In the data rows, the value 500 means zero.
Here are some numbered points:
402,415,405,652,325,591,455,464,564,540,507,518,532,546,617,404,539,439,411,546,495,538,640,542 0
494,520,484,415,336,484,563,542,552,615,401,560,481,576,568,497,605,646,619,514,374,729,442,528 1
695,621,710,357,422,689,655,469,365,741,300,221,232,246,217,711,543,443,720,447,300,239,236,231 2
568,480,711,430,615,572,522,295,423,763,306,182,237,263,220,614,667,346,577,584,506,514,422,737 3
727,723,713,447,634,505,742,675,674,535,304,220,233,256,215,693,443,530,731,642,496,630,437,637 4
406,518,405,770,625,370,571,461,773,431,705,724,636,442,619,402,736,638,407,557,506,761,536,441 5
493,529,511,551,633,603,557,460,461,540,602,524,641,552,514,510,644,534,533,646,486,634,533,546 6
400,423,410,653,628,593,455,457,459,440,604,616,327,650,620,404,541,539,415,652,391,346,738,537 7
595,620,511,559,326,397,645,673,669,431,493,413,631,451,513,588,441,626,638,542,598,535,436,546 8
494,495,517,550,446,377,652,553,672,550,510,624,630,450,522,498,540,616,517,581,605,329,540,528 9
726,693,711,351,608,629,749,442,552,753,320,195,258,259,228,685,759,525,720,507,498,315,321,767 10
395,419,412,657,432,494,454,563,467,442,603,720,427,550,616,405,341,540,416,744,593,645,638,437 11
693,607,716,432,537,391,762,549,657,634,415,335,613,551,349,619,542,544,718,438,496,534,341,639 12
371,349,369,652,422,670,336,398,494,322,719,716,416,638,610,286,265,233,203,234,483,471,759,510 13
481,526,512,556,627,489,551,562,557,557,409,520,553,555,526,498,429,534,527,461,485,426,539,443 14
601,721,500,560,525,280,252,273,278,234,621,422,730,341,417,609,617,626,527,345,695,624,347,354 15
277,216,229,244,239,606,355,453,359,343,718,735,332,638,730,318,248,237,223,242,404,540,742,639 16
401,414,509,453,535,589,451,461,364,537,406,518,431,652,521,508,644,541,416,350,597,440,637,735 17
395,408,513,555,424,584,448,554,464,438,511,627,427,651,526,405,539,423,515,641,699,448,638,543 18
650,545,625,490,651,623,528,470,416,680,376,437,402,664,430,605,721,492,525,653,734,446,558,539 19
702,715,608,553,329,289,250,268,267,237,509,324,736,348,317,707,647,744,718,448,294,240,233,229 20
396,417,418,650,328,503,453,450,448,439,610,613,634,562,618,312,237,242,198,217,390,528,624,548 21
398,418,408,658,327,493,461,473,564,335,708,624,621,553,707,393,541,540,432,455,393,437,642,554 22
614,718,596,553,627,279,248,246,240,239,392,405,712,329,423,696,643,739,734,553,715,450,336,329 23
504,527,500,556,426,492,559,571,571,636,505,619,436,546,522,503,443,536,513,746,508,529,544,437 24
404,417,408,554,429,692,454,662,460,444,509,619,534,647,523,401,537,338,417,748,702,537,640,642 25
640,616,622,539,741,407,634,585,675,633,403,419,632,459,415,572,536,720,636,438,590,626,435,438 26
609,501,605,455,429,490,648,680,564,642,421,418,542,452,415,484,447,529,625,469,591,532,540,417 27
398,520,409,754,428,388,553,660,663,541,602,626,733,452,623,406,339,543,419,446,597,339,538,441 28
601,622,611,557,532,394,654,564,661,537,501,422,631,449,421,503,637,534,519,548,593,742,433,443 29
392,517,306,758,331,292,244,264,259,244,718,622,634,458,723,399,449,548,412,433,590,342,537,435 30
416,613,406,658,428,392,662,556,663,433,618,518,745,447,630,494,451,740,432,639,596,643,534,440 31
499,522,506,466,516,485,550,562,663,443,401,636,431,650,521,595,446,540,517,439,391,351,532,615 32
442,477,313,777,411,322,269,232,248,252,761,715,781,363,757,286,288,236,217,199,589,620,519,352 33
443,479,395,656,609,393,571,664,640,409,634,635,756,452,651,364,474,626,523,637,477,542,441,424 34
376,374,398,604,634,513,610,466,540,442,612,581,660,459,588,501,454,458,411,560,377,667,507,535 35
602,513,614,450,525,484,553,453,458,543,409,420,431,557,420,497,334,528,613,542,694,636,540,645 36
633,634,606,575,536,409,655,767,650,564,591,324,515,446,432,602,329,670,614,648,423,542,347,543 37
496,622,508,656,327,391,652,667,557,641,504,618,637,451,518,505,541,640,618,447,291,244,234,243 38
303,196,204,232,217,713,370,461,363,343,498,610,437,742,609,319,259,226,234,262,704,667,729,727 39
506,409,606,470,628,671,359,471,368,531,293,219,233,246,221,501,336,336,509,546,605,657,633,740 40
282,216,209,229,226,511,326,366,588,339,704,622,523,670,719,291,233,220,225,247,407,618,723,507 41
695,709,606,447,624,406,731,762,674,749,396,405,531,445,312,683,735,603,645,441,602,744,340,545 42
Which point above is nearest to each new point, looking only along the 4 directions in which the numbered points spread most? Its number follows each.
601,613,502,658,425,288,242,266,264,242,617,619,730,348,523,511,626,738,525,442,492,338,433,440 15
325,244,210,259,244,417,533,676,772,423,693,713,751,463,740,428,503,629,375,535,454,529,531,342 28
704,719,715,452,627,291,250,261,259,239,403,324,735,350,318,707,742,742,718,345,598,648,342,440 23
402,511,501,560,525,493,548,573,456,538,614,620,625,555,614,514,429,646,529,543,575,636,534,531 35
597,619,604,454,521,592,645,567,558,549,412,418,525,552,414,608,731,444,619,343,384,639,429,634 27
494,618,501,552,628,490,657,564,461,641,509,620,427,552,514,504,638,539,428,646,694,440,538,442 6
497,621,613,557,426,491,656,664,564,543,508,522,535,449,515,608,643,636,613,350,694,344,430,438 8
489,524,513,653,529,390,552,565,655,450,615,622,527,440,510,498,645,441,513,650,589,638,531,538 6
589,652,524,574,577,520,645,766,563,523,410,523,626,566,484,615,319,658,472,411,280,253,196,167 38
593,613,601,443,427,489,654,658,664,631,302,227,226,248,224,607,735,536,611,341,592,536,441,638 4
401,418,410,654,632,587,458,665,668,644,603,520,437,654,619,407,643,641,418,648,294,241,234,236 9
386,397,393,548,739,606,462,466,574,371,616,565,442,657,709,437,574,533,423,434,384,444,618,433 0
470,604,287,733,528,326,271,276,277,258,575,635,779,370,647,411,465,759,406,485,528,604,469,305 30
502,519,507,553,630,494,549,564,667,538,409,421,434,653,519,508,438,640,518,645,296,242,238,235 8
498,620,508,656,734,290,256,260,260,238,606,518,736,346,518,504,645,639,517,446,594,538,436,337 15
494,421,601,362,330,694,455,371,365,643,320,213,229,264,218,501,550,341,519,440,488,641,737,736 40
505,515,408,650,709,393,558,660,544,738,593,607,644,459,605,497,548,636,402,342,498,442,538,340 9
304,212,215,248,237,305,250,265,257,232,717,725,735,349,725,318,227,241,239,243,375,635,532,337 33
519,554,536,497,458,456,567,445,340,631,482,430,572,601,437,380,424,530,456,724,605,334,555,553 14
493,616,517,642,330,394,663,661,651,434,507,518,737,445,514,505,537,549,519,553,287,242,231,227 38
298,223,204,250,222,491,448,461,456,541,607,620,436,656,618,402,338,545,318,543,286,250,238,238 21
580,496,620,450,735,567,446,457,473,742,310,233,209,249,222,606,746,396,520,365,605,343,656,630 3
558,505,632,527,508,504,557,548,560,571,430,538,514,527,535,625,727,414,624,673,396,406,539,520 27
679,734,687,460,637,278,241,270,279,226,514,308,724,344,307,705,659,643,610,732,394,663,352,330 23
